Each path below is one point turned by a fixed rotation once a step. After each direction that follows a path, write how fast that rotation turns it, in degrees a step (0 if it stays still).
Each turn is a multiple of 5 degrees from 10 to 175, or 0.
Each row of a path follows its step; steps can be skipped.
Path 1:
step 0: [  1   4  -7  -2   6   7 -11   9  -8   8 -12  -2  -7  14   7 -11  22 -22
 -16  -2  -5  17 -18  -1  -3 -11   5 -10  -3   3  -3   2   3 -10  -7  14
  -7 -14   5  -2   5   7]
step 2: [  3  13  -9  -3  -9   4 -14   3 -29 -11 -11  11 -16  11   0  10   5  -6
  -7 -10  -3   4  12  -9  -3 -10 -12 -13  -7   1  -3   9   2   0   1  -9
  10   6  12   8 -11   7]
step 3: [  5  13   9  25   3  -4   8   7   1   1  -6  -4  -1   0  -4  22   3  11
   5  14  -8   9  -4   1   9   1  -4 -12 -13   2 -15   7  20 -11   4  -7
   7 -13  -7  12   2  -6]
step 4: [  2 -13  -9   9 -11  16   1 -11  -9  -2   0  10   2  13  -1  -6  18   5
  -1   1  -8  -3 -25 -12   8  -1   0 -20 -14   1   7  -1  -1  -2  -8 -16
 -11   6   7  12   1   6]
step 7: [  7   3  -1   6  17 -16  -1   1   0  -6   2  11   1   6  -9  28  -8  -6
   9 -18   4  -1  -2   4 -10  -8   0  -4  -5   0  11  -1   5 -15   0 -14
  12  -5  13  16  15   1]
step 8: [  6  -5 -18   0  10  -7  -5  -1  18  13  -5  -8 -15  10   2   7  27   0
 -12   7  -1   8  -9  10   0  -2  -6  -3  -9   7   3   9   1  -7   7 -20
 -14  -4   2   5  -7  -8]
step 9: [ 13   1  -2   9  17 -12 -12  -8   2  -4  12  12   7  16   5 -15   6   9
  12  -2  -9   4   2   2   8   9  19  -7 -11   5   2  -2 -12  -6   4 -14
   7  -9   7 -11  16  10]
step 10: [  2  15 -12   2   1   5  -9  -6   1  -6  -4  -8  -9   0  -5   1   7  -5
   6   2  -3  15  19   4 -16  -4   3  -3 -11  -2   3  28 -19   4 -21  -9
 -12   3   5  -1  -9   9]
step 11: [ 15  26  17  -6  13 -13  -2  13  -9   6  -2  -9  11   4   1   7  -1  -3
   1  10 -11  -6  -9   3 -17  -3   8 -20  -5   2  -3   6   4   8   1  -9
   3 -10  -5   0  14   9]
step 13: [ 10   1   5  -2   8   3 -20   3   5   5 -14  -2   3  34  17  -4   3 -11
  -3   4  10   1   0   1  -3   9   6  -8 -10   4 -12   3   7 -12   2  -6
  16   7 -17   1  -2   2]
step 14: [  1  -5 -13   4  -7  -5   4 -18 -16 -25   4  -7 -13  -1   7  -8   7   2
  -1   0  -5   9   7   1  -9   0   7 -11 -11  -9 -24   7   2 -11   5  -5
   4 -16  -6  -3  -5  13]
Directions:
[  2   6  -9   2  -1  -3   2  -2   4  -1  -3   0   3   7   1   0  -1   2
  -4   3   3   3   1   1  -1   1   0 -10   2  -2   0   1   2  -1   0   1
   0  -1   4   4   4   4] -> 0
[ 6 -1  0 -6 -6  2 -3  0 -1  6  1  1  3  2  3  1  2 -1 -3  0 -5  1 -1  2
  0  4 -2 -4  0  1  5 -3  1  6  0 -5  2  9 -4  0 -2 -1] -> 160
[ 3  0  3  7  6  0  1  3 -2  1  3  5  8  5 -2  5 -2 -2  0  3  4 -1  4  1
 -2  0  5  1 -1  2  1 -4  4  1  3  2  2  1 -2 -5  0  1] -> 175
[ 4  2 -1 -1  0 -4  1  2  0 -2  2 -1  2 -7 -9  3 -1 -8  5 -1 -1  0 -5  2
  1 -4 -3 -4 -1 -3 -1  3  7  2  1  1 -2  0 -2  3  0 -1] -> 90
[ 5  2 -2  0 -2 -1 -4 -2  0 -4  5  2 -1  1  5 -1  4  0  4 -2  2  2  5 -1
 -3  2 -8  0  0  7  2 -3  4  0  2  2 -3 -7  1  0 -1 -7] -> 55
[-3  0  3  7 -5  4  4 -1 -3  0 -2  6 -5 -2  0  3  1 -1 -2  0 -2  3 -3 -5
  5  3 -2 -3  2  2 -1 -5  4 -2  0  5  4  1  1  5 -5  2] -> 25
Path 2:
step 0: [ -3  20   7  -8 -18  -4   1   1 -15   3   3  -3 -14 -10 -15 -29  -2   1
  -1 -11  -5  -7 -16  16  13   8 -22  -4  -3   3  -4 -15  14  -8   2  14
   7   9  -8   2  -2   6]
step 1: [-15  -8   1  13   5  -8 -14  21  -9 -19   1  -3   0   5  11 -21  -8   1
  -1  -7  -7   8  12   4  -8  -8 -14  13 -13 -18  -5   3   1  -8   6  19
   4  15  -8  -2 -18  11]
step 3: [-16 -10  -8  13   8   6   9   9  -3  -8  -9  -4  -8   6 -22   6 -12  14
 -18  -2 -15  -9   3  -1  -2  -8  -3  12  16   0  -4  -2  12 -15   7  -1
   9  15 -21  21  10   5]
step 4: [ -2   0  13  -5   7 -22   3 -24 -18  -6 -16  10  -8  -8   0  -3 -14  10
  -3 -15   2   7  -7   9 -10  -2  -8 -14  13   4  -8 -16   3 -11   9   9
  -2  27   0   1   3  -1]
step 6: [ -1   7 -10  11   4 -16  -7 -24  -1 -15  -4   4  -3   3   9  -2  -7   1
 -16  -5   7  -8   8 -12  -7   6 -27  24  -3 -17  -5  -2   1  -1  -7  -6
  -1  10  10   8 -14  18]
step 7: [-15  -7 -14   1  -5  -4  10  -3 -22  -7   8  12 -10   1 -21   6   0   3
   9   5  -9 -10 -12  -1  13  -3 -38   6   6   8 -12   8   7  -3 -11  -1
  16   0  -1   5   8   0]
step 8: [ -4  -2  -2   2   0   7   0   6 -16 -20  -6   3   1   1   4  13 -12 -15
  -1 -11   3   0   5  15   5 -15 -16   8  -2 -13   7 -13  -5 -15  -2  10
  -6  37  -3  12  16  -1]
step 9: [ -8  -4  11  11  -5 -22 -13 -12 -19 -13   1  -2   5 -14  -9  13  -9  -6
  -6 -10 -13  -9  -4  10  22   1   1 -18 -12   9  -2   7  18   4  -6  11
  -1  17   4  -3 -15   7]
step 10: [-11  -8   1  -7  -2   1 -10   1 -13  -6  -6  -2  -1 -19  -4  -2  -8  -3
 -16 -11  -3 -24  23  -6   8  -6  -3  29   3  -1  -8  11   1  -1  23  -4
  -5   4   2  17 -11   9]
step 11: [-13   3  -4   1   3 -11   4 -21 -13  -6 -24  17  -6  -3   7  12  16  14
 -11  -1  -8 -12  -6  -4   1  -2 -22   5  14  -7  -3  13  -3  19   1  10
   2  14 -12  -9  -8 -10]
step 14: [-16 -16   3  14 -15   2  -6  -7 -10  -6  14  21   5 -15 -14   5 -12   8
  18 -10   1  -6  13   7   1  15 -11   9  -7   8 -16  12  -5   5   5  16
   0  -3   4   8 -13   8]
Directions:
[ 0  4  1  0 -1 -4  0 -5  1 -4 -2  5  5 -2  1 -4  2  0  2  4  4  2  0 -2
 -5 -2  3  0 -2 -2  0  0  5  4 -3 -5  4  8  1  1 -2 -7] -> 155
[ -7  -5  -4   4  -2  -2   0  -1   1   0  -3  -2   6   0  -5  -1   1  -2
  -1  -2   0   2   4   3   3 -11   4   0  -2   5   2  -5  -1  -1  -2   2
  -3  -2   0   0  -1  -3] -> 55
[-3 -1 -2  0 -1  4  0  1  2 -6  0 -1  0 -1  6  0  6  5 -4  0 -3  3  3 -5
  2 -1 -4  0  5  3  4  0 -1  0 -2 -1  8 -3  7  1 -2 -1] -> 80
[-2  3  1  5 -1  1  9  0 -1 -2  2  1 -5  0 -1  2 -5  1 -5  2  0 -7 -1  0
 -5 -2 -1  2 -4  3 -2 -2 -6  6  2 -3  2 -4  0 -1  1 -4] -> 90
[ 4 -6  5 -3 -1  0  4  3 -1 -1 -1 -3 -5  2  7 -1 -2  4 -1 -2  1  3 -1 -2
  5 -3  3  1 -8  1 -5  1  1  0 -7  2 -3  3  2 -2  0 -1] -> 95
[-3  0 -3 -2 -3 -2 -2  0 -2  5 -2 -8  2 -3  3 -3 -1  6  4  1  1 -5 -1 -1
 -3 -3 -3  0  0  3 -9 -3  5 -1  4 -4  3 -2  1  3  3  3] -> 110
Path 3:
step 0: [  6 -10  20   4  -7   7   4  -2  -8 -17  -2   1  -7  -5 -20  -4   1 -25
   2 -11   3   6  -6 -12  -7  18  10   1  23   6   2  -6 -22  11  -6  -9
   6 -18  12   4  -3  14]
step 1: [ -8   3  -4  17   3  -8 -16 -17  23  -3 -17   2  -3  13  -7  -3  -2  13
  -8 -22  10  -5 -16   5  -8   8  11  20  -6  -9  11  -3  -4   6  -6  -9
 -17   1   3  15   1 -11]
step 2: [ 21  -8  16  -2  16   4   4   7  13   4   2  -7 -17   9 -20   8   6   4
  -1   4  -1  14  -2   0 -25  -1  -9   3  19   9  11   2  -2   2  24  -1
  16   9   6  17   0  -2]
step 5: [  2  -4  12   5  -4 -11  -3 -16   7  -1   2 -27   7 -13   5 -17   7 -16
 -30   9  -3  -4 -16  -5   1  -5  -5   3   5  -1  -9  -7   0   8   1  14
  -5 -15  10 -18 -18   1]
step 6: [  1  -8  -4  16   3  12  -5 -13  -3 -12 -25  -2   1   2   8  -5  -8  -9
  22   5   3 -26   2  -1   4  12  19  11  22   8  -5   6 -14  -4  11   4
   2 -14  11  12  -6   3]
step 7: [ -6  12   9  20  -2  12 -17  -6   9   5   9  -4 -21   2  -5   0   6 -12
 -32  -1   2 -12  -6  10  -4  11   2  19   6   6   8  -3  16  -7  15 -13
 -14   8  -1  -2  -5  -9]
step 8: [  8   3  -5   5  14  -4   4 -11   8   6  -1  -4  -8  -6  -2  -3  13  -9
   7 -22  11  -9  14   9   1 -23   0   1  18   3   6  -2  -9 -12  20  -3
  31  -9  -3  18  11  -2]
step 9: [  0  11  10  10 -16   4   6   6   6  12   6  -3  -5   8  10   2 -15   1
   2 -16   7  -8  -2   8 -10  16 -17   5   3   7   6 -13  -2   8  -2 -26
  13  -7   4 -31  10 -16]
step 11: [  3 -12  28   4   2 -12  -4 -10   5 -13   1 -23  10   2  14   9  -7   8
   1  -5   1  -4  -9 -15   4  10  -4  -8  10  14   2  18   8  10   4   6
   2 -11  20 -18   4 -17]
step 13: [ -3   8   9  16  11  -5  -2   6   8  -7  14   5   1   5   6   8   5  -4
 -23  -1   4  -1  -1   6   5  -5  -3  -2  19  23 -23  26   5  -1  19  -1
 -13  -6 -13   6  14 -11]
step 14: [ -7  18   6 -12  -2   5  17 -22  -1   5   2   0  12 -20   0  -3   7   0
   3 -22  10 -12   4  17 -12  -5  -3   5  18  20 -11  -9  -5 -12  -5   1
  13  10  -5  -5 -11  11]
Directions:
[ 3  4  5 -1 -9  3 -4  5 -3 -1  1  0  0  3 -3 -2  4  3 -1 -6  2 -3  4 -2
  3 -4 -2  5 -1 -3  2  0 -2 -3  0 -3  0 -4  4  4 -1  1] -> 45
[ 1  5  1  1  6  2 -2  3  1  4 -1 -1 -2 -3 -1  8  0 -4  1 -3 -3  0  2  5
 -5 -3 -3  3 -4  3  0  5 -5 -5 -2  1 -1  0 -4  3 -3 -5] -> 65
[-3 -4 -5  3 -1 -3  3  0 -1 -2 -2 -2  2  1  2 -3  1 -3  0 -6 -2  3 -1  2
  5 -4  0 -3  3 -1  0  3 -5 -2 -1  4 -4 -4  1  4  8 -7] -> 145
[ 2 -4  1  1 -1 -5 -2  3  5 -4  0  0 -1  1 -3  1 -2  1  1 -5 -2  1  1 -6
 -3  4 -5  1 -7  1  0 -4  0  4  0  2  7  5  0  2  5 -4] -> 45
[-4  3  4 -1 -3 -4  2  0  0  0 -2 -2 -2 -2  0 -1  6 -2  6  4  4 -1 -4  1
  4 -3  2  3 -4  8 -5  0  1 -2  4 -4  2  3  3 -2  3 -6] -> 10
Path 4:
step 1: [ -3 -12  12   9  -4   7  -9  -4   3 -15  10  16 -13  18  -2  -9   7   2
   1   6   5  -1 -14  16  -5   2   6 -20   5  -3   7   6 -11   5   2  -8
 -13 -14 -28   5  -1  18]
step 3: [  0   0   8  -1   0  -9 -12 -15   0  11 -23   2  12   3 -21  15   0  -1
  -9  18  -5 -13  -6 -10   6   5   2 -20   4  -3 -14   7  -2  -8   2 -17
   9   2 -23  -2 -12   4]
step 5: [-16   6  -1   2 -16 -17  -4   0  12   2  -7  21   3   3 -16  14  15   6
  -1   4 -13   5   7   7  14 -10  13  22  16   4  12  -6   3   5   9   6
  11   9 -12  10   0   9]
step 6: [  5   5  13 -22  -9  10  -7   1 -11   4  -8  -3  11  12 -16 -12   3  19
  -8   1   1   7   8   4  20   0  12   0  -7   9  11   9   8  19  -3  -4
   5  13 -27   0  -1  -3]
step 7: [  0   2   3  -3  10  22  -8   1  -2  15  -2  -8  12  -6  -6   5  -5  -6
 -10  -7  -3  -8  17  -4  -7 -14   7  12   8   1  10   1  16  -3 -10  -5
  18  27  -5   5  25  11]
step 9: [  7   0  12   8  -7  13   5   4  -1 -14  12   9  -4   2  -8 -21  -2   7
  18 -15   9  -2  12   9 -17  -3  14  22 -13   0   6   7   6   3   2  -8
   3 -11 -23  -3  13   8]
step 10: [ -5   6  18  14   8  -9   7   9   1   4   4 -15 -20  -3 -13   5 -12   2
  -8   3   6  -3   5  20 -12   1   4   9  -1  14  -6   9  21  -8  18 -14
  12  11  -8   7  -4  17]
step 11: [  8   3  17  -1  13   8  -5 -12   0   9  -9 -18 -13 -17  -2   1  -3  13
  -2  -8   0  -5  -8 -13 -16  11   3  -8 -14   5   2   9 -11   0   0  -5
  11  -5 -21 -20 -16  18]
step 12: [ -2   1  -1   4   2   3  -6 -10  12  -9   4   5 -13 -16 -20   4  -3 -16
  25 -21 -10   6  -5  -5 -19  14   1  -3  21  -2   3   1  -5 -11   1  -3
  17  -1  -8   3   6  16]
step 13: [ -5  11   5   3   5 -24   5  -4  12  -6   8   4 -16  -2 -11  -4   3   5
  16   8 -18   3  -8   5   6   4  13 -10   8  12  -1  19   1  11   6  23
  -6   5 -19   5 -12  13]
step 14: [ -2  14   6 -16  17  20   4 -13   4  -2   3  22  -7  -6 -19  -9  -1  12
  -9  -9  -9   6   3   0   7  -1  -7 -11 -12   8   0  -1  -4 -14  -8   7
  -5  11 -24  14  -8   5]
Directions:
[ 2 -2  6  2 -4 -2  3 -1 -4 -1  5 -2  1 -5  6  7 -6  0  0 -3  2 -6  4  2
  0  3 -3  2  0  1  2 -3  0  6 -3 -1 -2 -1 -4  4  2  0] -> 35
[ 7 -3  0  2  2  3  5 -3  1  0  5 -6 -5 -1 -5  0 -2  4  2 -2 -3 -1 -2 -1
 -5 -1 -1  0  3  5  3 -1  1 -3  7  5 -2 -1  0 -2 -1 -5] -> 25
[-4  0  1  3 -2  3 -2 -2  2 -5  1 -4 -4  6 -2 -1  1  4 -7  1  6  5  2  3
  2 -1 -5  2 -5  4  3 -3  0  1  0  4  3 -1  0  6 -4  3] -> 85
[ 5  4  2 -6  0 -5 -3  1 -4  1  0 -1 -6 -1 -2 -5  0  3 -7  0 -4 -1  4  6
  1 -3 -2  3  3  2 -4  0 -4 -3 -2 -4 -3  0  1 -1  2  0] -> 90
[ 1  4 -1  4  0 -6  2 -3 -1 -2 -4 -1  1  5 -4 -5 -3  0  5 -2  2  3  5  1
  0  3  0  1  1  1 -5  4  4  6  1 -1 -2  2 -2  3  0 -8] -> 100
[ 3 -3 -6  0 -5  4 -3  2  0 -5  5 -6  0  1  1 -4 -4 -3  1  2  1  2 -2  2
  1  2  2 -2  5 -2  0  5  4 -4 -2 -4 -1  3  0  5  4  5] -> 130
